M =
[[130 127 131 128 127 128 128 125 129 125 126 127 126 126 129]
 [124 141 127 133 131 136 127 142 115 126 134 134 125 135 128]
 [133 130 130 134 127 129 124 127 125 119 128 126 121 123 131]
 [120 136 144 122 113 133 132 136 121 121 134 132 115 125 125]
 [127 109 121 108 130 121 130 126 141 136 128 129 136 124 123]
 [123 129 133 130 125 129 131 128 128 121 133 133 125 132 128]
 [130 116 134 120 126 123 130 116 140 128 121 122 129 124 127]
 [127 138 135 131 119 129 131 132 123 128 129 127 120 123 130]
 [128 135 131 133 123 128 130 129 126 128 128 128 123 125 131]
 [132 113 114 107 129 119 130 133 137 131 132 135 133 127 117]
 [124 105 126 112 131 129 126 123 141 139 126 122 136 122 125]
 [128 109 122 110 130 125 127 127 139 136 128 128 133 124 122]
 [112 147 127 126 132 139 133 151 112 137 136 140 132 148 125]]
M[0, 0] => 130
M[4, 8] => 141
M[:, 4] => [127, 131, 127, 113, 130, 125, 126, 119, 123, 129, 131, 130, 132]
M[1, 9] => 126
M[12, 2] => 127
M[5, -6] => 121
M[12, -2] => 148
M[5, 1] => 129
M[10, -4] => 122
M[7, 9] => 128
M[2, -8] => 127
M[0, -8] => 125
M[-4, 9] => 131
M[-5, -8] => 129
M[11] => [128, 109, 122, 110, 130, 125, 127, 127, 139, 136, 128, 128, 133, 124, 122]
M[:, 9] => [125, 126, 119, 121, 136, 121, 128, 128, 128, 131, 139, 136, 137]
M[-9, -4] => 129
M[-2, -15] => 128
M[1] => [124, 141, 127, 133, 131, 136, 127, 142, 115, 126, 134, 134, 125, 135, 128]
M[11, 11] => 128
M[-11, 6] => 124
M[-4, -8] => 133
M[:, -4] => [127, 134, 126, 132, 129, 133, 122, 127, 128, 135, 122, 128, 140]
M[-3] => [124, 105, 126, 112, 131, 129, 126, 123, 141, 139, 126, 122, 136, 122, 125]
M[-1] => [112, 147, 127, 126, 132, 139, 133, 151, 112, 137, 136, 140, 132, 148, 125]
M[8, 0] => 128
M[-9] => [127, 109, 121, 108, 130, 121, 130, 126, 141, 136, 128, 129, 136, 124, 123]
M[12, -11] => 132
M[6, 6] => 130
M[-9, -5] => 128
M[-9, -3] => 136
M[6, -11] => 126
M[5, -13] => 133
M[-10, -2] => 125
M[-7, 9] => 128
M[-7, 11] => 122

W =
[[121 112 144 117 121 126 126 123 127 125]
 [145 147 126 135 144 148 128 127 122 140]
 [133 140 110 114 112 117 149 140 131 153]
 [139 114 124 120 134 154 130 109 119 127]
 [123 135 115 132 118 116 118 124 122 119]]
W[-5][-10] -> 121
W[0][8] -> 127
W[2][4] -> 112
W[-1][-9] -> 135
W[-3][8] -> 131
W[-1][0] -> 123
W[-4][9] -> 140
W[-1] -> [123, 135, 115, 132, 118, 116, 118, 124, 122, 119]
W[2][-10] -> 133
W[:, -5] -> [126, 148, 117, 154, 116]
W[:, 8] -> [127, 122, 131, 119, 122]
W[-3][7] -> 140
W[-3][-4] -> 149
W[-4][0] -> 145
W[-4][7] -> 127
W[-1][-7] -> 132

arr =
[[136 144 134 142]
 [120 140 122 121]
 [129 126 144 139]
 [128 127 117 114]
 [128 153 144 142]
 [110 146 114 118]]
arr[0,0] => 136
arr[1,0] => 120
arr[5,0] => 110
arr[2,1] => 126
arr[2,2] => 144
arr[2,0] => 129
arr[:, 3] => [142, 121, 139, 114, 142, 118]
arr[4,2] => 144
arr[5,1] => 146

grid =
[[126 136 120 135 136 126 122 135 120 131 118 119 129 121 120 121]
 [139 109 132 108 111 136 137 116 131 121 142 138 116 136 138 134]
 [141 129 131 130 138 139 136 138 131 141 137 134 126 136 136 135]
 [128 136 113 135 130 125 120 135 116 134 119 116 130 118 120 118]
 [140 112 128 111 110 137 136 117 125 130 143 137 123 132 138 130]
 [140 122 140 121 122 142 143 120 134 129 140 142 130 138 143 135]
 [124 145 115 140 121 128 122 122 106 134 118 122 154 107 120 105]
 [135 116 140 117 126 135 137 123 140 120 138 138 116 140 137 140]
 [129 122 130 116 101 135 134 102 116 118 134 137 142 118 133 114]
 [109 135 113 135 124 110 109 126 116 122 110 111 133 110 110 112]
 [142 111 140 112 119 139 142 122 139 130 148 144 118 144 144 143]]
Indices start at 0.
(0, 0): 126
(3, 11): 116
(1, 9): 121
(2, 1): 129
(5, 15): 135
(8, 15): 114
(6, 12): 154
(2, 4): 138
(7, 4): 126
(7, 14): 137
(8, 8): 116
(4, 14): 138
(5, 1): 122
(4, 12): 123
(10, 15): 143
(4, 5): 137
(1, 13): 136
(0, 6): 122
(10, 0): 142
(7, 11): 138
(9, 12): 133
(8, 6): 134
(3, 5): 125
(2, 5): 139
(6, 8): 106
(9, 15): 112
(6, 11): 122
(9, 13): 110
(6, 14): 120
(7, 10): 138
(8, 4): 101
(3, 12): 130
(2, 9): 141
(3, 15): 118
(0, 10): 118

data =
126,134,126,125,127,128,127,126,128,119,134,122,121,129
104,140,122,133,119,125,128,127,129,120,132,133,114,130
123,136,125,120,134,126,136,124,129,131,132,132,122,130
data[0][0] -> 126
data[0][-4] -> 134
data[-1][-3] -> 132
data[:, 3] -> [125, 133, 120]
data[-1][-10] -> 134
data[1][-12] -> 122
data[0][12] -> 121
data[:, -10] -> [127, 119, 134]
data[-2][-7] -> 127
data[:, -9] -> [128, 125, 126]
data[-3] -> [126, 134, 126, 125, 127, 128, 127, 126, 128, 119, 134, 122, 121, 129]
data[0][5] -> 128

a =
124	136	137	115	127	141	131	134	116	123
122	131	138	120	118	144	130	138	121	121
119	130	142	119	110	151	131	142	122	118
119	127	142	122	106	151	130	143	125	117
126	137	135	114	130	139	132	133	115	124
123	133	138	118	121	143	131	137	119	122
118	121	140	130	101	148	128	143	133	117
118	124	141	126	103	150	129	143	129	117
118	118	138	135	99	146	127	142	137	118
124	134	137	116	124	142	131	135	117	122
a[0, 0]: 124
a[2]: [119, 130, 142, 119, 110, 151, 131, 142, 122, 118]
a[9]: [124, 134, 137, 116, 124, 142, 131, 135, 117, 122]
a[6, 7]: 143
a[7]: [118, 124, 141, 126, 103, 150, 129, 143, 129, 117]
a[1, 2]: 138
a[2, 2]: 142
a[3, 9]: 117
a[5, 2]: 138
a[6, 3]: 130
a[0, 6]: 131
a[:, 8]: [116, 121, 122, 125, 115, 119, 133, 129, 137, 117]
a[7, 2]: 141
a[7, 6]: 129
a[9, 0]: 124
a[6, 0]: 118
a[3]: [119, 127, 142, 122, 106, 151, 130, 143, 125, 117]
a[1, 3]: 120
a[3, 4]: 106
a[7, 9]: 117
a[2, 0]: 119
a[2, 7]: 142
a[9, 4]: 124
a[7, 0]: 118
a[1, 0]: 122
a[4]: [126, 137, 135, 114, 130, 139, 132, 133, 115, 124]
a[4, 2]: 135
a[4, 7]: 133
a[5, 6]: 131
a[3, 6]: 130
a[:, 7]: [134, 138, 142, 143, 133, 137, 143, 143, 142, 135]

A =
[[115 128 137 117 151 134]
 [113 123 123 124 123 102]
 [125 143 131 129 109 153]
 [129 137 143 119 127 155]
 [145 129 136 116 148 120]
 [121 122 130 134 122 125]
 [148 123 136 154 131 124]
 [134 117 129 145 144 118]
 [141 128 138 137 131 123]
 [116 121 120 133 107 115]
 [118 128 126 119 150 129]
 [132 143 146 118 121 145]
 [134 126 131 115 145 113]
 [109 130 117 110 134 114]
 [111 113 121 126 134 122]
 [133 106 129 144 109 109]]
A[0, 0]	115
A[2, 4]	109
A[12, 5]	113
A[1, 3]	124
A[:, 2]	[137, 123, 131, 143, 136, 130, 136, 129, 138, 120, 126, 146, 131, 117, 121, 129]
A[2, 0]	125
A[2, 3]	129
A[:, 3]	[117, 124, 129, 119, 116, 134, 154, 145, 137, 133, 119, 118, 115, 110, 126, 144]
A[:, 1]	[128, 123, 143, 137, 129, 122, 123, 117, 128, 121, 128, 143, 126, 130, 113, 106]
A[3, 3]	119
A[15, 2]	129
A[14, 1]	113
A[:, 5]	[134, 102, 153, 155, 120, 125, 124, 118, 123, 115, 129, 145, 113, 114, 122, 109]
A[5]	[121, 122, 130, 134, 122, 125]
A[2, 5]	153
A[9, 2]	120
A[0, 4]	151
A[10]	[118, 128, 126, 119, 150, 129]
A[15, 4]	109
A[6, 5]	124
A[2, 2]	131
A[2]	[125, 143, 131, 129, 109, 153]
A[5, 2]	130
A[10, 3]	119
A[14, 2]	121
A[3, 0]	129
A[8]	[141, 128, 138, 137, 131, 123]
A[5, 0]	121
A[3]	[129, 137, 143, 119, 127, 155]
A[4, 0]	145
A[9, 3]	133
